Rotation paths and how fast each direction turns (degrees each step)
Each turn is a multiple of 5 degrees from 10 to 175, or 0.
Each row of a path follows its step; steps can be skipped.
path 1
step 0: [  0  -1   2  -6   7 -17  -6  15  -2   7  13  12  11 -14  15  -5   4  -8
 -18  12   6  -7 -10   6  -3 -17   5 -24 -23]
step 1: [-23  15 -10   1 -12   1   6   8  -4   6  22  24  -7  -3 -13   9  -7  -3
  -2  15   0 -10 -14  14   1   0   8  15 -11]
step 2: [  0 -11  -7  10   3   7 -13  -7  -3  -4  25   8   4 -13  -9 -13  22  29
   2   4   2  -9  -2   1   7   1  16  -1 -16]
step 3: [-13  -7  -6  -1   2 -17 -17  -7  -1   1  17  13  20  -2   3   5 -10   3
   3 -15 -20   2 -14 -11  -5   3  -8   9 -25]
step 4: [-11  12  -5   1   8  -6 -20   8   1   2 -10   6   2 -31 -18   3   5   5
 -10  -9 -20  -4  -9  14  16  -7   6   0   1]
step 5: [  7   9 -27  -4  -4  -4   0   4  13  -1  15   4   6   2 -19   8   5  13
 -10 -18   1   5  -7 -12  -1 -29   2  -4  -3]
step 6: [-11  -3  -5  -5   0   6 -18  17  -8  11  13 -11   6  -9  -5   1 -10  17
 -17   5 -12  18  14   3 -23 -12   1   5  -6]
step 7: [  0  10  -6  -8  -1   4  -5   8  11 -11  14   3  20  -8  -5   8  12 -12
  -6   6 -15  -6  -2  20 -20  -4   1 -27 -15]
step 8: [-30   7 -11  13  -7 -15   7  13 -11  -3  11  20   6  -3  -4  -1   4   2
   3  -9  13   2   6  16 -16 -10  17  -3   2]
step 9: [  0   6  10   0  -6 -11  -7   4 -20   6  19   1   8  -6   6  -3  16  11
 -24  11   8 -10  -6  -5   5 -11  16  -8 -24]
Directions:
[ -2  -1   8  -1   4  -5   4   9  -1  -1   0   4  -2   6   0  -1  -1   1
 -10  -3  -2   2   2   0  -2   3  -5   9  -4]  135
[  3   5  -2  -2  -3 -11   4   4  -5   3  -3   0  -4  -2   1  -2  -5  -1
  -3  -2   3  -2  -4   0   9  -8   4  -3   3]  85
[  3   3  -1   0  -1   3   2   4  -2  -2 -10  -6   4   4  -7   3  -4   5
  -1  -5  -2   5   0   3  -8  -3   0  -6  -2]  40
[ 6  6  2 -1 -2 -5  2 -6  6  2  8 -2  2  9 -2  7 -1 -5  2 -4  1 -2 -6 -1
 -3  0 -3  0 -4]  160
path 2
step 0: [  7   1  15   5   7  -1 -11   3  16   8 -17 -24 -11  20   4  -3  18   2
  -2  -5  -1   8   1  -1  11 -11  -7   7  17]
step 1: [-12 -11  -2 -12  -2   7  -4 -12  11  19   7   9  10   9  -7  -6  -6  18
  -7 -10 -18 -11  17  -7  13  -2 -12   8  -3]
step 2: [-11 -22  -4   2   7  -9  -7   9  13   1   3 -13   3 -11  -6   4   6  11
   4  34  -8  -6  -2   3  -5   4   8   7 -16]
step 3: [-11   2  -8  -8   2 -16  27  11 -14  -5 -10  -4  -5 -17 -10   7  11 -10
  -8  -6  -9 -13   7   3  -4   1 -15  14   2]
step 4: [ 11   2  -2  -7 -17   8 -15  -1 -23  11 -15   3   4   3   8   1   8 -11
 -13   2  -4   6 -13   2 -11  20   4  17 -11]
step 5: [ -5   4   3   6  15  10 -24   5  -2   0  -9  -1   1 -11  10  14   3 -18
  13 -18  -9   2   2 -23  -3  -1  -8 -13  -4]
step 6: [  3   7 -16   1  18  -4   2  -4  12  18  -5   3 -22  16   9  -9   5  -2
   9  -7   9   2  17  -5   6   5  18  10 -10]
step 7: [  5  14 -16  -2   6   4   0 -12  24   3  20  -2   8 -13  -5   5  -9   3
 -20   2 -21   7   5  -2  -4   1  12   2   8]
step 8: [-15  -2  -5  13 -11  -6  17   1   1  -3   8 -18   7   6 -22  15  16   6
   3  -1   3  17 -10  -7  -5   1  13  -2 -14]
step 9: [ 11  14   5  -3   9 -15   1  11 -20  13  -5  18  22  -4 -14  14   7   3
  -1   0   1   5  -3   9  10 -16   0   9   4]
Directions:
[-4  1  1  6 -3  8 -4 -2  4 -1  3  0  5 -8  2 -3  2  5  1  3 -2  0 -7 -3
 -3  7 -1 -6 -5]  125
path 3
step 0: [ -6  16 -12  -3   7  -9   1   3  -4   4  -5 -36   9  -3  -9  25  13  -5
  -2  -1  10   1 -11  -4   2  -2   7 -16  -3]
step 1: [  5 -12   0   4 -12   2   8  -3  -9   0  -8  -2  13 -10  21  18 -10 -10
   4  18   1  -6  10  -8   3   5  18 -29   6]
step 2: [ -3  18  -2 -11  -1  -8  16   3  25  12   1 -17   9   3  -5  23 -10  -6
   6  -3 -13 -14   9 -11 -11  -2   6  -4 -12]
step 3: [ 13  -1 -16   4   1   4   4   6  -3 -22  -5 -23  15  -6  -5   3 -13 -10
   4  30  -3  -6   6  13 -12  -2   6 -11   4]
step 4: [ -1  -3  23  -4  -8 -11  -2   3  23  -6  -4   7   3   3   5  20 -22 -10
  21  16  -9  -2   6  -6 -15  -4  -1   6   3]
step 5: [  2   0   4   9  -3  -7   1  10  17 -14  -8 -30   5 -12 -10  -6  -7  11
  -8   0  -5  -9  -3  17 -24 -15  -6   5  -6]
step 6: [  0 -12   7  -3  -4  -4 -16 -10  -5 -35   4  11   4  -5   9   6 -26   5
  -3  12   7   6   4  -8 -19  -7  -5   3   0]
step 7: [  2   9  20  -5  -3 -12 -20   9  20  -2  -4 -10   2 -16  -6   4  -5   7
 -13 -14 -12  14 -14  -7 -14   0   8  15   2]
step 8: [  2 -13  -9  12   2 -14 -21  -9  -6  -9   5 -17 -11  -9  11   0 -12   3
 -26  -1  22   3  -8   4 -12   2  -2  -6   7]
step 9: [-10  -5   5  -7  -8  -9  -8  -8   5   3 -14  13  -2  -6  -1   9 -24  10
 -20  -9  -5   5  -6 -27   3   8  19   3  12]
Directions:
[-1  2  2 -3  8  0  7  2 10  4  3  6  6 -1  3  5  1  5 -2 -2  2  3 -2 -2
  0 -4  2  5  7]  145
[ 1 -6  7 -5 -6  1  0  5 -1 -4  0  2  5  4 -5  1  1 -2 -1 -1  1  0  1  9
 -3 -5 -9  6  0]  40
[ 2 -5  5 -1 -1  1  1  0 -1 -1 -3 13 -5 -3 -3  5  1 -4  1  2  3 -1  6 -9
 -5  4  2 -1 -2]  145
[-1  0 -5  0  8  3 -1 -6 -5 -7 -4  0 -1  3 -8  6 -1  4 -3  5  6  0  3  3
  3 -6  0 -2  5]  135
path 4
step 0: [  4 -12 -14   4 -14   9  20   7   0   8  12  -5  15   2  13  -8 -10   7
  16 -14   3  -6 -11   0  14   2  18 -10  -5]
step 1: [ 16 -11  22  -2   3 -12   6  -2  14  -4   8  11 -10  17   0   7   5   6
 -12  -8  18 -13   4 -12  -8  -2   0 -11 -13]
step 2: [ -9  -9  -9  -1  18  -1  -9   6 -10 -27   6  -1 -12 -11  -9   6 -11  17
 -11   9   3   1  -6 -10  -6   1 -10  13  12]
step 3: [ -9   6 -16 -11  -2  10   4  16   4   2  -1   0 -10   1  19  -6 -14  -3
  16   4   1   0 -11  16   7 -26   3  -2   4]
step 4: [ -2  14  11   9   6  -8  -8  -6  20  15  -1   2  -3  -1   5 -11   9 -17
 -21   9  18   1   5  -3   6 -10  12 -12 -11]
step 5: [-19   5  -5   3   4   2   0 -17   2 -18   0   6  16  -4  -8   2  10   0
 -14  21  -5 -11   9   5  -7  19  -6   8  14]
step 6: [ -9  -3  -7 -15   0  30   5  12 -14   6  -5  -6  -1  10   3 -10   3  -3
  13 -10  -7   1   4  19   9  15  -4 -12   7]
step 7: [ 12   3  22   0  -6 -16   2   6   4  10  -9 -23 -10  11  -4  -3  12  -3
   1  -7  14  10  18   3   8   3  13   9  -6]
step 8: [ -8  -6   2  11   5 -16   5 -24   8  -4  -8  -3   6 -13   1  11  -1  32
  -3  -7 -13   6   2  -7   1   7  -1  10   7]
step 9: [  3  -5  -6   5   0  22   4   2 -10  -5  18  -4  13  -4  16   5   4  12
  19 -14   3 -10 -24   5   6  -1  -1 -11  -6]
Directions:
[ 5  4  4 -3  7 -1 -7  0 -3  7  0 -1  3  4 -2  5  0  2 -4  2  9  1 -3  4
 -5  3  4  3 -4]  125
[ -5   8   5   1   5  -4   8   3   1   0   1  -4   0  -5 -11   5  -6   0
  -1   1  -4  -5   0  -2  -2   1   1  -3   0]  120
[ 7 -7  4  8 -6  3  2 -2 -3  1 -3 -8  2  3 -3  8  1  7  1 -1 -5  2 -2  3
  2  3  2 -2 -3]  40
[ 0  3  3 -5 -6 -4  4 -3  3 -2  0  4  1  8  3  6  0  2  5  3 -2 -6  3  7
 -5 -5 -1  5  2]  160
[ -2  -5   1  -4  -1  -6   3   1  -7   6   5  -2  -4  -3   1   0   7  -4
   3   0   2  -1  -1   6  -2  -4   2 -12   0]  120
[ 2  5 -2 -4  0  2  0 -3  1 -1 -4 -5 -6 -5  0  2  6  8  5  0  6 -2 -6 -7
 -1 -7 -5  0 -1]  55
path 5
step 0: [  1   7  16  -6   5  10 -21  -6  -4   0   0 -17  -1   9   7   2   7 -31
  -8 -10   0  -1 -12  -3  14  -7  15  -7  24]
step 1: [  3  -2  -1 -11  28  17  11  -5 -15  -6   8  -9   7  -4   7   1   9  -7
   3  -8  14   5  -7   8  21   2  -1 -22  23]
step 2: [ 15  -3   6   9  11  15  -4 -14 -23  -5  -3 -12  20 -15  -5  -7 -10  -4
   8  -7  14  -7 -27   1   6   9   3   5   9]
step 3: [  3   3   2  -6 -10  30 -10 -17   6  -7 -16  -4   6  -6   4 -10  12   3
  17   1   3   0 -28  -4  -9   8  -5 -14  19]
step 4: [  3  -6 -10  -2  10  20  12 -24   1  -4  -6 -18 -13   6  -5   0   6  -7
   4   7  16  11 -13  15 -20  20   8  -2   4]
step 5: [-20 -11   3  -6   8   5  15 -23  -4   5 -14  -5   4  10  -1 -23  -7  -9
  11  16  -3   0 -22   5  -3   3  12  15   6]
step 6: [-20  14 -10 -12  11  21   7 -12   0   9 -15  -3   2   1  -1   0 -17 -17
   8 -10 -13  17 -11  -1 -18 -11  -1   7  10]
step 7: [-16   1   7  -8  10  23   1 -10  -5   2  14  -5   3  23  -4   2 -20  -8
  13 -13  -5 -12   9  20 -15   6   0   2  17]
step 8: [ -1  12   8 -12  18   3 -10   7   7  12  -1   0   0  17   4  -4 -15 -11
  10 -12   6 -12 -15   3   2   4  33   2  17]
step 9: [ -9  27   0 -12  24  22  -1   3  -6  -1  -2   9  17  10  -3   6   4   1
  -9   5  16  -2  -9  12   5 -13   9  -8  18]
Directions:
[ 3 -2 -2  3 -1  5 -3  5 -4  4  4  6  6  0  5  0 -2  1  5 -9  9 -4  1 -1
 -1 -1  5 -7 -2]  55
[ 5 -4  7  1 -7 -2 -7 -2  0 -1 -3 -2  5  5  2 -8 -5 -3  4  3 -2 -2  1 -2
  6  0  5  7 -2]  135
[ 4  8  4  3  4  1 -1  7  3 -4  5 -1  2 -2  3  7 -2 -4 -1  3  1 -6  0  1
 10  0 -1  0  6]  40
[ 3  2  4 -8  6 -6 -8  2 -7  1 -1  4  0  6 -2  2  0  5 -6 -2 -3 -1  5  0
 -3 -5  3 -1  5]  35
[-4  2 -6 -4  3 -6  3 -1 -3  4 -3 -4  0 -8  0  0 -2  8  4  0  2 -8 -1  0
  6  2  7  4 -1]  110
path 6
step 0: [  6  -3  -5  -2   7 -11 -10   6  32 -16  -7  11  -2 -13 -13   7   1  17
   6  16 -15  20   2 -17  -8  -1 -13  -6  -1]
step 1: [ 16   4   2 -10 -13   2 -24   7   6   3  10  25  18   5  -7  13  13   7
  10   6 -13 -14   4  13   6  16   6  10  -2]
step 2: [  0   8   5  -4 -28   0  -4  -4  14   8 -29   6 -10   5  10  12 -11  17
  -5  11 -17  13   8 -10   9   4  10   1  11]
step 3: [-14  -5  -3  -2 -11  -5 -16  24  17  -7  -2  20  -8 -10 -12  10  -4  -2
   9   5 -10   3 -14  18   8   0 -25   0  12]
step 4: [  7 -17   9   4 -37  -8 -12 -16   8   2  -2  15  -7   0   6  -5   8   8
   4  -7   3 -15  -5  12  10   4  12  18   1]
step 5: [-14 -29  -9   3 -12  20   8  11  18   9  -5   3 -14   0   2  -8 -18   2
  -6  10 -13  12   6  -3  15  -1   5   1  18]
step 6: [ -2 -13  -8  13 -13   0   1  -5   2   1   7  -2  -8 -27 -21   3  14  -3
   8  19 -12  -8 -17  27  11  -6  -5  -1  -8]
step 7: [  5 -28 -32   0 -13  -8  -5 -23   4  -1   2  -2  16   0  14  -6   4  13
  -5   3  -7   0   5   3   7  -7  12  11  11]
step 8: [-16  -7  -7   4   2  24  -8  -9  16 -10  12   3  -2  -1 -17  -4   6   3
   4  23 -24  18   6 -12   3 -14   0  -1  -7]
step 9: [  0  11 -21 -13   2   0  -8 -19   8   5   8   7   4 -16 -10  24  22  -3
   1   3 -15  -9   2  20   7   4  15  -2   5]
Directions:
[  1   0  -3   1  -3   0   5   3  -7   5  -9  -8   2   0   1   5  -2  -3
   2   2 -10   0   0   6  -3   4  -3  -3  -2]  95
[12  1  7 -2 -3 -5 -2  8  0  1 -3  7  1 -2  0 -1 -2 -1 -5  3 -2 -4  0 -6
 -1  0 -3 -5  3]  25
[-3  7 -4 -3  2 -8  3  3  0  5 -1 -3 -5 -6 -3  3  0  4 -2  3  5  1 -2  2
  8 -6  1 -6  2]  110
[-8  9 -1 -5 -3 -3 -3 -4 -1 -1 -5 10 -5  5  2  2 -3 -8  4 -3 -1 -2  4 -1
  2  1 -2  1 -2]  45
